Each named move below is a turn or a mirror, shown by a few rows before and after it. Which moves, in which order, take the first row of each later pair to the second? The first pair is answered.
rito (before |-> after):
[ 15  -4 -10 -12 -16  -7   3 -10 -15 -26  23  11  11   9  15 -11  -2  -4
   0  27  -8 -15 -23 -10  10 -36 -28   5  14 -16  11  12 -39 -29 -52 -18
   9   6 -26   9 -14 -11] |-> [ 16  -2  -9 -11 -11  -8   0  -5 -15 -25  26   6  12  12  15 -10  -2  -3
   0  22  -8 -15 -23 -10   8 -34 -25   2  26 -15   7   8 -41 -27 -50 -14
   8   8 -20   6 -11  -9]
[-24  16   7 -24  -6  23  -3 -15  11 -16   7   8  -7  12  16   9   5   7
  13   1  17   3  14   2   7  23 -13 -13 -28 -17  -2   6  -8  20  26  55
   2 -24  31  43   2   5] |-> [-51  -4  16 -14  -1   8 -19 -11   9 -16  14   2   5  14  11  -3   3   5
  10  24   4   1  30  16   2  18 -26 -11 -23  -5 -24  -4   3  18  33  37
   6 -14  41  26   6   7]
[  6   8  12   4   7  -2   0  62  -8  25  -5 -18 -11   7 -25  30 -20  19
  17 -12  -7  33  -9 -22 -25  14  23 -14  10  10  20  10   6 -42 -52 -15
   5   3  27 -53  39  30] |-> [  7  12   2   7  11  -6  -4  57   0  29  -8 -17  -8  10 -25  27 -21  22
  15 -16  -8  29 -17 -19 -21  13  18 -13   5  12  20   9   8 -36 -50  -8
  -3   1  17 -51  43  32]
[ -1 -17  25 -15  19  54 -18   4  62  37  -2  -7  -5   2 -59  -7  -6   4
  -9 -51 -30  -2 -34  -8 -23   9   4  14  -4  28  33 -13 -50 -19  -5 -10
 -18  62  31 -12   0  -9] |-> [-12 -29  28  -3  12  55 -23  17  54  30   0 -14  -1   7 -56 -14  -9   0
  -7 -45 -36  -3 -24  -3 -24   4  -7  23  -4  38  22 -13 -44 -18  -4 -18
 -16  68  35 -21   4  -8]
zulur (before |-> after):
[ 34  33 -12 -22  -5   7  12   0  22  -9  -9  -4 -11   3  -3   7  -7   2
  -4 -20   6   3  -9  -1  13  30  23   0  -6  -3  -3  29  -7  -7  26  20
  12 -16  -6  -5 -14 -10] |-> [-12 -16  -9  -2  -1  28 -21 -14  13  -6   9  27  -4  -3   3  -4  -4   5
  -1   1   2 -11  30  19   1  19  12   9 -22  12 -22   9 -14  12  15  17
  21  -4   6  36 -18   0]
[-18   0 -38 -39  20  -4 -22 -10   0  -5   2 -10  15  -8 -24 -52 -14   9
 -10  22 -32   0  24   5   0  -7 -14 -12  55  39  -2 -29   1 -19   5  -7
  21 -18 -24 -44  28 -17] |-> [ 11  33 -48 -59   3  -6  -2 -12  12 -18  -2 -28  -2   4  -8 -43  -8  15
  -6   9  -8  10   9  -1  17   5   3 -13  47  21  10  -6  -6 -12  29  20
  22 -25 -22 -49  29 -31]
[ 10 -30  35   2  27   1 -29 -32 -77   6  22  51  -1 -65  68  -1  19  24
 -30 -11  22 -33  -5  59  -9   5   2 -17 -30  -9 -43  31 -11  65 -37  -2
  41   6 -17  22 -11 -13] |-> [ 28 -17  32  12  19 -25 -26   3 -92  41  17  21   4 -85  31   4   5  21
 -29 -13   0 -16 -30  43 -10  -6 -13 -22   5  19 -18  17  19  35 -81 -40
  37  25 -37 -35   2  -7]
[-50 -21   6 -13 -13 -17 -21   1  -1 -13  40  -5  -4  14  17 -12 -13  10
   2  23 -14 -12   4   7 -32 -11   7   7  27  -9 -15 -10   0   1  19   2
 -17 -19  33  -7  24  -5] |-> [-29 -10  10 -13 -24 -27  -9  19  -3  -1  39 -21  -6  12   2  -2 -16   8
   0  17 -24  -8  -7  -6 -19 -12  13  -3  43  -7  -8 -14  11 -14   8 -10
 -19 -15  21 -33  34   2]
Pip (before |-> after):
[-17   1  15 -44   3  21  -3 -33  64  -1  14  37 -21  14  23  -1  -1  11
   2   7  -6   7  -1  -2   1  13  37  16 -31 -26  10  22  -4  33  33  46
  -8 -19  35  50  18  -7] |-> [ 10 -12  24   7  17  31  -6 -31  22  28 -29  52 -16 -31  10   4  26 -33
  -2  13   8 -16   4  34  17   4 -20   3 -55 -12  -2   6  12  25 -37  23
  12  22  -4  54 -23   0]
[ 11  13  16  13  26 -20  22  20 -20 -36   4 -37   6   1  28  -7  12 -32
   6  41  38 -24  -5  -5  15   0 -19  -3 -27  -3 -21  -8   9  -4  36  -9
  19  18 -41 -13   8 -14] |-> [  2  14  13   1  19 -26  24  23 -16 -44  19 -48   4   7  24  -9   7 -18
   4  37  36 -16  -9 -20  16  -2   2  -1 -12   1 -19  -8  10  -4  48 -10
  12   4 -23 -28  21 -13]
[  9  21  31  30  12 -18  -1  36 -30  -6 -15 -72  29   8 -29 -18  21   4
  12  23 -13  25 -22   6 -20  -2 -36   0 -36  26  -3  -7  46 -13  27 -16
  20  32 -11 -61 -10   3] |-> [-14  24  26  -6   8 -16 -12  17   2 -37  17 -71  22  46 -18 -26   2  33
  13  15  -9  35 -22 -17 -31   6   8  14 -17  16   4   0  18  -3  84   5
  14  -3  25 -48   3  -1]
[ 24  19  26 -18  -8  15 -10  -9 -25  50 -13  12  -2 -27 -26  28 -11 -11
   7  24 -20  -6  11  15  62  -1   6  -7  35  36   5 -23  25   4 -30 -32
  32  32 -34 -26 -25  -2] |-> [  9  34  26 -55 -22   6 -11 -11  -6  48  15 -13  -5   0 -23  23 -26  18
   9  23 -20  16  -5  -6  51  -2  38  -3  62  31  16 -17  13   5  12 -30
  18   4 -10 -36   7 -10]
zav (before |-> after):
[-31 -15  15 -17 -25 -14  -1  -6  -8 -18  40  -5  15  17   4  -2 -13  22
   4  22 -18  14  16 -26  -2 -45  33  17  44   5  -8 -14 -10 -19  24   2
  -1 -11  23  -1  36  -3] |-> [-41 -25  17  -6 -14  -5 -12 -18  -9  -7  42  18  19   9   6   1 -15  18
   4  27 -21   1  24 -11  -1 -45  25  23  31  13  -7 -15  -1  -6   3  -5
   7  -8  33  11  24  -2]
[-13  36 -16 -58   1 -23 -15   4  23 -25  23  19 -15  33 -11 -29 -35  -7
   3   0   6  26  13 -35 -13 -18  30  -6  10  32   7   5  -8  23  33  11
  18  -7   9   3  13   5] |-> [ -5  17 -21 -56  -7 -45 -17   5   0 -26  28   8  -6  20  -3 -27 -36 -21
  -5  10  10  21  18 -38  -7 -38  14   3  32  28  -8  -4  -5  10  21  -7
  15   2  -6   6  18   7]
[ -3  15   0   6   6  28  15 -12   5  22 -14  16  -4 -39  -9   5   2  11
  11  -6   6  -3  -4  15   4  29  -4  -5 -49   2  -6   6  -3  25  -7  39
  13  15   0  15 -33  -7] |-> [ 23  36   2 -11 -18   6  34   5   9   6  -9 -24  -1 -16  -2   4   5  11
  -1  -7   8   9 -13  -9   8  30   0 -16 -26 -10   7  17   4  11  25  38
  -1   2  -2 -23 -18 -15]
[ 19  35  11  27 -10  12 -15  35 -11  14  29   5 -11 -25  23   4 -17  16
 -37  22   5  38   2 -25  12  -4   1 -19   1   6 -10   6  21 -26  -9  -5
  48 -27  -9 -10 -21 -31] |-> [ 13  26  12  31  -2  12 -24  27 -20  16  25  15 -10 -38  26   1 -18   8
 -33  24   6  37  13 -24  21   0   1 -12   1  10 -14   2  14 -23 -20  -6
  49 -24  -6   0 -26 -25]
Now pairs of rows:
(2 to 3 moves a pair)
[ 12 -19   6  26  -8 -17 -18  38 -29  17 -14 -28  36 -23  -3   7  -4 -33
   6   7  -8   2  -5 -24   7 -34 -35   3  36  26 -19 -25  25 -11 -31 -50
 -16  32 -28 -35   3   5] |-> [-19 -27   7   6 -11 -32 -19  37 -14   8  15 -41  30   6   3   4 -23  -6
  14  20 -16  12   2 -46  -6 -29  -7   9  52  24  -8 -34  21 -16  11 -40
 -19  12  -3 -41  32   1]
rito Pip rito
[ -6  16  -5   9  43  25  36  43  33  35 -34  27 -11  13 -49  23  -7 -16
   9 -26 -16  23 -48   5  -7  33  20  20 -34   3  24  12  13  12 -20  26
   8 -31  23  10 -16  15] |-> [-41 -40   0  15  26 -18  13  29   2 -45   3  -9   1  44   9   1   8 -29
   0  43 -22  13  12   5   2  -1   4  31 -19   1 -38   2   3  30  68  24
   4 -17  32  26  -5  -8]
zav zulur rito
[ -8  -9   9  20  15   5 -16  18 -17  23  -3  19   6 -28 -25   6  -3  -5
   4   5  -2 -22   8   7  -9 -25 -29 -17   5  29 -17  -1  23 -26 -40 -18
   0  19   3 -24  -2  23] |-> [ 26  41  -4 -24  -2 -11  19   6  12  10  -4  -6 -20   8   0  19  -4  10
   9 -23  20 -11 -19 -16  -1   3   9 -27  -1 -10   5  40   5 -20  20  22
 -15 -12   6 -21  11   4]
zulur Pip
[ 75  56  -1  -3 -57   9  29 -10 -11 -13 -37 -57 -37 -62  -9  11  20 -22
  -1   3  10   6 -28  -3   7  -8  -7 -33  -3 -44 -15  -6   4  -9  12   1
 -14  25 -36   0 -27 -18] |-> [  8  20  15 -13 -68 -19   3   7  -1 -33  15 -93 -20 -16  -9 -11   1  -2
  10  38 -23  24  -3 -22 -11 -13   9 -21  29 -29 -38 -27   3 -13  72 -12
 -21  13  14 -34  13 -14]
rito Pip
[ 34  -2  -4  31  -1 -15   3  14 -18  19 -13  -7  13 -28  -7  11   3 -18
 -12   2 -12   3  -3  -4  14 -23 -32 -23  28   5  18 -13  -9 -52 -69 -34
   1  -1 -36 -15  -8  18] |-> [-16   5   0 -12  -7  -6   3   6  43  21  30  10   0  11 -13   8 -32  29
   5 -21 -19  26 -16 -23  -9   9  35  -5  30   2  41  -6 -24 -40 -11   0
  -3 -50  27  -5  23  16]
zav Pip Pip
[ 14 -17   7  15 -36 -20  29 -19  -8  -8 -15   0  43  17   3 -34 -16   3
 -14  38 -37 -13  12 -51 -22   9 -39  55  55 -63 -38 -42  19 -27  14 -48
  -4  31 -29 -41   1 -12] |-> [-37 -29  13   4 -19   1  17 -22  18  11   3  31  40  25 -10 -32 -36  27
 -14  27 -47  -5   8 -51 -40  24 -14  64  53 -40 -29 -42  14 -19  14 -39
   3  10   2 -25  13  -4]
zav Pip Pip
[ 45  41   5  17 -17   9  26  17  32  -5  -5 -26 -27   3  -7   9  26   0
  -1 -35   9   7 -17  -4  23  10   3 -39 -12 -27  17   9  -5 -18 -30   4
 -14  25  -6   9 -18 -12] |-> [ -7  -2   7  11  -6  27  -1 -14  40 -31  14  15 -21  15  19   1  26   8
   1 -11  10  -1  25  18  26   7  11 -20 -27 -25 -12   4 -29  17   6  17
  -5  19  30  65 -20  -9]
Pip zulur
[ 28  24 -10 -18 -30 -22  19  -4 -14 -26  -5 -39   6 -15  18  10  -4 -17
   3   6   9  -1  -6 -20  21 -15  10  -7  33 -36  14  20 -12 -10  24   2
 -13 -11 -19 -15  10 -10] |-> [-13 -13   2   7   2  19  -9  -2  -8  39 -17  20  19 -50 -20  10 -12 -13
  -2   4 -17 -19   7  10  -8  -6 -11   9  10  13  30  -9  13  -7 -59 -21
   8   5 -13   9 -15  20]
zav zav zulur
[-79 -29  20   9  37  32 -43 -20  23 -14  31   5  19   1   0  11  -8  -5
  14  23 -28 -16  10 -38 -20 -13   9  24   4  28  -6  -4 -26  -8 -50 -19
  12 -22  23 -15  13  19] |-> [-11  28   1 -12  23  16 -13 -14  25   1   5 -14   9 -19  -9  30 -11 -12
   7 -24 -15  -4 -36 -58  -4 -12  18  11  27   2  36  13 -30 -38 -80 -23
  -3 -34 -11 -43  17  17]
zulur zav rito
[ 13  -1 -17 -21 -48  20  19   2  -8   4  48 -69   0  14 -59  34 -43  14
 -21  19 -46  46 -69 -24 -16   2  55  40  75 -32  24  -7  -7 -33   5  -5
 -48 -28 -19 -68  -3   6] |-> [  1 -30 -42 -21 -32  42   7 -72 -12 -61  44   3  -2  11  27  33 -15  -7
 -27  35   5   3 -12   4   5  -5  54  58  40 -71 -25  14 -74  22  50  40
 -39 -29  -4  47 -29  -1]
zav zulur zulur
[-29  -2   1  -3  -7  -8   5  -8  17 -41  21 -34 -16  24  28 -20  -4  10
  11  23  -9  -3  22  -9   1  26  -2  -3 -43  -9 -56   6   9  27  68  34
  10 -12  30  -3  -6  -7] |-> [  2   4   1   5 -21 -44   4  22 -12 -25  21 -77  -3   1   9 -27 -14  -6
  -4  27 -32   1   8 -28   5  -1 -24  -9   1   1 -38  -5  37  -7  37  -5
  -9   1   2 -65  12  -8]
zav zulur zulur
[-32 -35  20  22   7  -8 -28  12 -17   6  12  -6   8   0 -11  -8  11  -4
  -1  36 -13 -10  16  20  -2  -8 -23   7 -10  16 -31 -16  15   4  11 -15
   9  33   3   0 -10   2] |-> [ 45  40  -1  -3  -4 -15  18  30   6  22 -13 -28  -5  -1 -28   9   7   7
   3 -10   0   9 -40  -8   2   8   2 -14   0 -10  10  10  13 -13   4  -1
  -3  10 -26 -35  -2  -6]
zulur rito
[-29  -5  15  -5  11  15 -18  60  38  34 -57  41 -20  12 -45   9  24  -3
 -15 -15 -33   8 -30  14 -39   1 -12  -9 -51  35  -3  -8  51   1 -56  17
  37  20  17 -33  -1  18] |-> [ 17  20   8 -12   7  15  11  37  41 -10 -70  16 -40  38  -4  16  53 -12
 -22 -27  11  -2 -27  22 -21  13  -9 -29 -82  -1 -22  25  27  22  -2  44
  34  11   5   0 -15   0]
zav zulur Pip
[ 46  55  21 -27   2  24  14  45  39  50  -1 -15 -24   8 -58  -2 -44  40
  18 -28 -34  29 -38 -20 -24   7  37  -8  17   7  44  22  17 -13 -34   7
 -10 -23  27 -12  47  14] |-> [ 57  25  25  16  33  67   5  -6  10  29 -50  49 -31 -17 -12  -2   5   8
   9 -16  10 -12   8  37 -10   6  -7 -14 -67   1  -4  34 -14  31 -48  34
  18  16  19  83 -16  12]
zulur Pip
[ -3  -7  12  25  16  -5 -13  11  14  30  20  -6   8   0 -37  -9 -21 -12
 -16   5 -33 -20  -1  -5   3 -28 -18   5  23  31  -3 -14  48 -25 -52 -47
  -9  16  -7 -12  10  21] |-> [  8  15  -9  -6  10  17   2 -47  44 -26  15  22 -24  32  22 -12  -3  -3
  -6  -3  17 -35  10   5  19   3  19  12 -18 -12 -26  21  -8  18  35  17
  -8 -12  18  63  -7  -6]
zulur zulur
[ 60  40 -19  19 -28 -12   4  42 -28 -16 -35  -5  18 -27   8   8  15 -84
 -12   3  33  22  -9 -34  49 -20  18 -25  47 -22   8  44 -26 -24 -17 -31
 -29  35 -49  -3   5  20] |-> [-10 -24  -3  48   3  27 -48  19 -27   1 -25  48  37 -46  10   4  10 -77
 -13  34  20  -1  35  -1  26 -22   1  -4  22   8 -19  17 -31  -2 -48 -36
 -12  51 -28  43 -14  39]
zulur zav zulur
[ 12   0  -6  -9 -10 -25   4  17 -14   8  -8 -59  11  20  16 -23   6 -16
   6 -28   2  36 -13 -34  11 -10  33 -10  34  17 -15   2  34 -24   2  -8
 -22  18 -26 -35  15 -12] |-> [ 28 -10 -10  19  -1  -8   8 -12 -27  -2 -33 -34   3  14  34 -22  33 -40
  -3 -19  25  11   2  -6  22 -10   8 -13 -15  14 -36  13  26   3  -3   2
  -2  43 -41   5 -13 -14]
zulur Pip Pip
[-71 -38  35   6  21   8 -36  20  27  51  25  17  14   5 -68  -7 -35  16
  -1   6 -35  11  20   4 -36  15   8  -3  -7  60  10 -25  23 -15 -33 -23
  12  -8  33 -21  15  17] |-> [ -1  37  20 -49 -24 -33  16   9  37 -11  28 -43 -21  63 -13  -1 -16  24
   3 -19  17  27 -16 -25 -16  35  43 -22   2   3  14  19  -7 -12  75  34
   0 -46  25 -34  34 -15]
zav zav zulur
[ -7 -47   4  22  -6  -1  -9  -4 -18 -22  17 -17  21  -6   6 -10  14  -3
  -2  21  -3  -4  19  16  13 -22 -15  10  11   7 -24  -7   6   4   1 -21
   4  15   1  14  -6   4] |-> [-15 -36  -1   7 -14  -6 -10  -6 -14 -26  35 -26  22   8  10  -9  13   6
  -1  19  -4   3  13  -6  13 -16   0   7  20   8 -17  -7  -2   3  19 -23
 -12   8  19   3  13   4]
Pip Pip
